Families of rows that turns and mirrors carry onto each other, the same ones carrying the whole set onto itself: the rest of each named row's family, in list order
4 families of 8 rows
q425: [ -3  12  46   8  -2   4  -1  -6  -1 -17  -2]
q906: [ 18  11   5  14  13 -21  12 -22  30   9  27]
q69: [ 57   1  15  21 -14  -3   5 -32   3  -9  46]
q581: [ 44   3   9  25  -5 -14  17 -39   6   6  44]
q997: [ 11   8  48   4  -6   6  -5  -2   1 -27   6]
q33: [ 44   5  15   3  -6  -4  -8  -7  28 -25  40]
q750: [ -3   6  37  12   9 -15  16 -17  10  -1   5]
q55: [ 56   1   1  10 -27  -3   3 -21   1 -12  35]
q110: [ 29  12   5  33   1 -11  20 -43   0  20  29]
q703: [  8   1  38   8   7 -24  18 -18  18  -4  16]
q541: [  1  21   4  19  16 -11  10 -20  18  16  12]
q61: [ 21  22  -2  19 -21  22  -7 -17 -26   2   1]
q584: [ 51   2  -5  13 -18 -16  15 -27   6   4  35]
q626: [ 37   3  10   9   3 -19   6 -15  33  -9  38]
q441: [ -9  12  40  12   5  -4   7 -12   2  -5  -2]
q898: [ 19  22  20   9  -8  22 -26   1   2 -25  11]
q879: [ 14  21  -6  22 -12   9   6 -24 -19  18   0]
q291: [ 22  23  15  30 -16  26 -15 -24 -28  -5  12]
q324: [ -6  27   9  19  11   4  -4 -14   5   9   0]
q652: [ 34   6 -11  19 -11 -17  22 -34   2  19  24]
q120: [ 25  -3  44   1  -5 -12   5  -8  18 -25  23]
q469: [ 36  16   2  13 -30  22 -13 -14 -21 -12   9]
q569: [ 52   7   3   8 -32  13  -8 -12 -11 -18  27]
q595: [  0  29  13  16   0  21 -20  -5  -1  -8   0]
q857: [ 56   6  18  20 -22  12  -9 -24  -8 -19  40]
q373: [ 21   1  47   1 -10  -3  -3  -4  11 -30  17]
q803: [ 11  25  10  35  -5  18  -3 -32 -25  12   9]
q501: [ 37  13  21   5 -12  13 -21  -1  15 -32  27]
q301: [ 14  21   7  36   2   2  12 -39 -14  22  16]
q346: [ 20  14  -9  22  -8  -6  17 -31  -8  23  10]
q723: [ 41  16  19  22 -22  24 -17 -21 -21 -17  26]
q419: [ 19  -4  40   4   1 -22  15 -14  21 -14  23]

Which other rows belong to the same family as q584? q55, q61, q879, q652, q469, q569, q346
Which other rows belong to the same family as q324? q906, q33, q541, q626, q898, q595, q501

